One turn moves every row onto another: examples first, then more rows asked
J392: [-13 7 21 -11 -1 1 1 -2 9 1 14 -7 3]
J856: [9 -2 1 -9 7 -9 -9 -5 5 1 1 -11 -9]
J95: [5 -5 6 -8 9 -10 -12 -5 10 2 2 -11 -11]
J597: [-22 -1 21 -8 -2 -9 -3 0 16 -4 3 -11 2]
J946: [-9 2 10 -14 -7 -10 -2 14 11 -10 11 -16 7]
J326: [-16 -1 22 -11 -1 -7 -6 7 17 -4 12 -13 3]
J600: [-17 8 17 -8 -4 -3 5 -8 7 -1 4 -7 4]
J642: [6 -6 4 -7 9 -12 -12 -4 11 0 1 -13 -10]
J42: [-6 10 8 -14 -6 -2 5 4 2 -5 12 -11 8]
J674: [-9 8 6 -21 -8 -8 10 8 6 0 2 -11 2]
J300: [7 -2 5 -8 9 -7 -9 -7 7 3 2 -9 -10]
J195: [-13 0 11 -20 -6 -13 2 14 15 -2 0 -14 0]
J638: [8 -4 0 -8 7 -11 -9 -4 8 -1 1 -14 -8]
J485: [7 -5 3 -8 8 -11 -12 -3 9 0 1 -13 -10]
J951: [-16 -1 10 -11 -7 -15 -1 8 12 -11 1 -16 6]
J420: [7 -2 2 -8 8 -8 -7 -8 7 2 2 -11 -9]
J236: [-18 1 21 -18 -1 -8 1 5 18 4 2 -9 -3]
J377: [-12 8 6 -11 -9 -8 7 1 3 -8 3 -12 8]
J655: [-14 8 16 -18 -3 -3 8 0 9 7 3 -6 -1]
J89: [5 -4 6 -7 10 -8 -10 -9 10 3 2 -11 -10]

J600 moves to J597
J485 moves to J856
Now find these:
J236 moves to J195
J638 moves to J420
J946 moves to J42

One turn moves every row onto another: examples first, then more rows asked
J216: [-2 -7 14 11 11 -5 7 6 -3 -8 4 -1 8 5 -9 -8 1 -2 -5 -3 -9 -12 4]
J2: [4 -8 2 7 9 -7 16 1 -2 -9 2 -13 1 -5 -3 -8 -2 -1 -1 -3 4 3 10]
J250: [4 -8 -4 1 -4 -2 12 3 -14 -5 4 -14 -9 3 -3 -22 -7 1 -4 5 4 12 4]
J262: [0 -1 -4 1 -2 -1 13 -6 -14 -3 -12 -12 5 11 -3 -3 -7 7 -4 -8 -6 -9 6]
J13: [-5 -8 11 -8 3 -3 12 12 -5 7 8 -4 7 12 -4 -6 -8 -6 -5 3 6 6 -13]
J949: [7 -5 -6 8 3 -4 12 4 -6 -11 6 -10 3 -3 -7 -3 -10 -4 1 1 2 7 10]
J28: [0 -6 -9 -10 1 8 12 17 -8 2 -11 3 7 6 6 -15 -5 -2 -6 -6 -7 -9 -11]
J125: [5 -2 0 2 -8 -7 4 4 -15 -2 6 -17 -9 9 0 -16 -11 4 2 2 1 9 -1]
J138: [2 -7 10 -1 -1 6 20 8 -24 -4 5 -10 -3 7 1 -14 1 -12 -2 -10 5 -5 0]
J167: [3 -8 3 -1 2 -3 4 7 -1 -3 -12 -2 3 -2 -11 -3 -11 -2 -14 5 -14 2 -8]
J615: [-1 6 -12 3 4 -4 9 15 0 -4 5 -2 7 17 -1 -12 -5 11 -5 -8 0 3 0]
J232: [-7 -6 7 -2 3 -5 10 2 -4 8 8 -3 7 12 1 -8 -10 -8 -5 4 9 3 -12]
J258: [4 -5 11 -3 -5 5 16 2 -25 -4 7 -11 -1 1 -3 -12 -3 -10 -4 -8 4 -7 -3]
J916: [7 1 -7 2 -3 0 11 9 -17 1 1 -5 -12 10 2 -18 1 5 -7 3 -6 4 -18]
J26: [11 -1 0 3 -1 6 8 25 -7 -14 5 0 -2 -3 -6 -18 1 -6 -10 -5 -6 3 -5]
J965: [16 1 -3 2 -3 3 7 23 -11 -7 6 -3 -2 -6 -6 -17 -3 -3 -11 -8 -10 0 -1]
J727: [3 4 -10 -1 1 -2 12 20 -4 4 7 -5 9 18 0 -11 -2 10 -2 -8 0 2 3]
J175: [-8 -9 8 0 2 2 13 16 -9 -6 -1 -1 13 17 -5 -13 -6 -2 -16 -6 -6 -16 -2]
J308: [-7 -11 4 -1 6 8 7 11 -5 -4 1 0 16 15 0 -17 -10 -9 -9 -5 -12 -10 -5]
J460: [2 -11 2 0 1 1 4 4 -2 -6 -10 0 4 0 -7 -7 -14 -4 -12 8 -17 -2 -7]
J355: [2 5 -10 3 4 -5 11 18 -4 1 5 -4 4 19 0 -15 -2 13 -3 -6 1 1 -3]
J524: [-1 -3 -1 5 1 -4 13 -5 -15 -6 -7 -10 3 12 0 -4 -5 7 -3 -8 -11 -12 7]
J298: [10 4 0 -7 -1 -2 8 8 -14 7 -4 -4 -9 5 7 -16 0 0 -4 -2 -5 4 -18]
J823: [4 -4 -4 2 2 -4 16 0 -17 -4 -12 -11 2 10 2 -8 -7 8 -2 -8 -12 -10 8]
J715: [2 -2 -10 -4 5 8 16 12 -7 0 -3 -1 6 11 12 -12 -5 -4 -8 -7 -8 -4 -20]
J423: [-5 -8 7 -5 6 -1 14 7 -2 7 5 -2 5 12 2 -7 -8 -8 -7 4 8 4 -16]
J770: [4 -2 12 8 11 -5 15 6 -5 -11 7 -1 8 5 -10 -1 0 -8 -13 -3 -3 -6 4]
J648: [4 -6 10 -1 0 3 18 4 -22 -6 7 -12 -1 -1 2 -13 1 -14 -2 -10 5 -4 0]
J984: [13 -2 -3 2 -2 3 6 23 -10 -11 5 -4 -2 -5 -6 -23 -1 -4 -8 -3 -7 4 -1]
J341: [7 -9 5 1 1 -4 5 3 -4 -3 -9 -2 3 -6 -5 -8 -12 -4 -10 10 -15 -2 -9]

J524 moves to J648
J13 moves to J167
Now find these:
J615 moves to J232
J28 moves to J175
J216 moves to J2

One turn moves every row onto another: examples first, then more rows asked
J523: [-9 3 4 -7 19 2 -1 -2 -6 0 -1 -2 8 -3 -10 0]
J191: [-14 -6 6 -9 14 7 10 -2 -7 1 0 0 -3 -1 -6 1]
J441: [-7 1 2 -8 20 5 -4 0 -2 1 -1 1 9 0 -8 5]
J445: [-14 -2 6 -9 15 3 8 -1 -11 -1 2 -1 2 0 -8 -3]
J681: [-13 -7 3 -8 15 10 8 0 -3 1 0 3 -3 2 -4 5]
J602: [-7 -2 1 -8 19 9 -1 -1 2 2 -2 2 4 -1 -7 8]
J999: [-5 0 -11 -2 -2 -7 -10 12 6 -2 -6 -4 -4 9 5 3]
J841: [-4 -2 -5 -1 11 7 10 4 -9 3 4 -8 7 1 -15 -5]
J327: [-7 7 2 -5 9 11 -5 1 -5 0 2 -4 14 -6 2 1]
J513: [1 2 -5 1 -2 -10 -6 3 -8 1 -2 -12 -1 8 6 -13]
J759: [6 -3 -5 -5 -10 -4 0 -6 2 8 -6 -13 -5 -1 2 -2]
J8: [-1 0 -7 3 1 -8 -7 4 -8 0 0 -10 -2 8 11 -11]
J50: [-2 6 -1 -4 -6 -8 -13 2 -1 4 -2 -12 2 3 10 -2]
J25: [-8 -8 -1 -3 11 7 13 8 -2 -8 -2 4 -6 -7 -7 -3]
J572: [-6 4 -10 4 1 -7 -11 2 4 1 -9 -11 -9 0 3 -5]
J809: [-4 -2 -13 -6 -8 -13 1 11 0 -4 -2 -6 0 10 -1 0]
J456: [4 -4 1 1 -1 -9 -3 -2 -3 4 -2 -11 -12 -3 7 -11]
J665: [-8 -7 -1 -8 7 7 12 11 -6 1 8 -2 7 3 -9 4]
J569: [-13 1 -8 -2 11 11 0 10 3 -7 -3 3 4 -1 -3 6]
J416: [0 -8 -7 2 2 -12 -1 9 1 -4 -3 -2 -14 4 3 -7]
J580: [-5 1 -6 -9 -15 -5 -2 3 1 4 -2 -10 1 6 7 5]
J979: [-4 -5 5 -8 5 8 11 1 -4 8 5 -8 3 -9 -12 2]
J617: [3 -4 3 -3 -6 -9 -1 -1 -5 4 -2 -12 -9 -1 6 -11]
J593: [-6 -7 6 -7 8 4 12 9 -10 -7 6 4 2 -5 0 -4]
J161: [-9 -3 1 -10 4 10 6 6 3 6 4 -4 5 -5 -10 12]
J863: [-2 -2 9 -5 8 6 8 -2 -10 -1 2 -4 3 -12 -3 -8]
J849: [-3 4 -1 0 13 8 2 1 -12 -4 1 -4 10 -4 -3 -10]
J97: [1 -8 2 -5 -4 -11 -2 9 -3 0 5 -3 -8 3 13 -3]
J662: [-4 -4 -1 -3 -4 -10 -6 6 8 0 -5 -5 -14 -5 5 3]
J658: [8 -6 -12 -2 -4 -12 2 3 1 0 -6 -8 -6 4 -6 -7]
J626: [-12 1 8 -10 15 2 3 -2 -10 0 2 -3 7 -2 -9 -1]
J556: [6 -5 -7 -8 -9 -8 0 6 -3 2 2 -6 3 10 8 1]
J476: [-9 6 -5 0 12 12 -4 0 3 -1 -7 -4 5 -9 -6 2]
J621: [3 -4 -1 -11 -13 -12 0 3 5 2 -3 -8 -4 -3 1 4]
J731: [-3 -6 -3 -6 -7 -7 -5 8 10 1 -6 -5 -13 0 6 5]
J430: [-12 -4 2 -7 6 10 6 8 5 -4 -2 4 -3 -10 -2 8]
J976: [-9 0 -9 -2 -1 -9 -10 12 4 -3 -2 -4 -5 6 9 3]
J689: [-2 5 -9 1 -2 -7 -13 2 6 3 -10 -12 -5 1 2 -3]
J838: [0 -10 -7 -1 -2 -9 2 9 2 -2 -6 -4 -16 4 2 -6]
J889: [0 -9 1 -6 -7 -10 2 9 -5 -1 2 -4 -9 7 10 -5]
J610: [-6 1 -3 -3 9 10 4 -2 0 7 -1 -10 5 -7 -16 2]
J987: [-1 0 -16 0 -6 -5 0 2 -3 1 -5 -10 -1 13 1 -6]
J840: [-7 -6 -5 -2 10 8 11 5 1 2 -1 -5 -2 -4 -19 1]
J493: [-5 4 0 -3 -5 -6 -12 0 -1 5 -1 -12 -2 0 13 -1]
J502: [-9 -6 -1 -6 19 11 3 0 0 1 -3 4 -1 2 -6 6]
J586: [-4 1 -11 -3 -9 -9 0 -1 5 2 -10 -13 -8 0 -5 -3]
J907: [-9 0 -10 -3 11 9 5 9 -2 2 3 -4 10 5 -13 5]
J790: [-7 1 2 -9 5 9 4 5 -6 6 8 -7 14 0 -7 5]

J493 moves to J662
J665 moves to J790
Now find these:
J327 moves to J430
J689 moves to J838
J621 moves to J759
J502 moves to J445

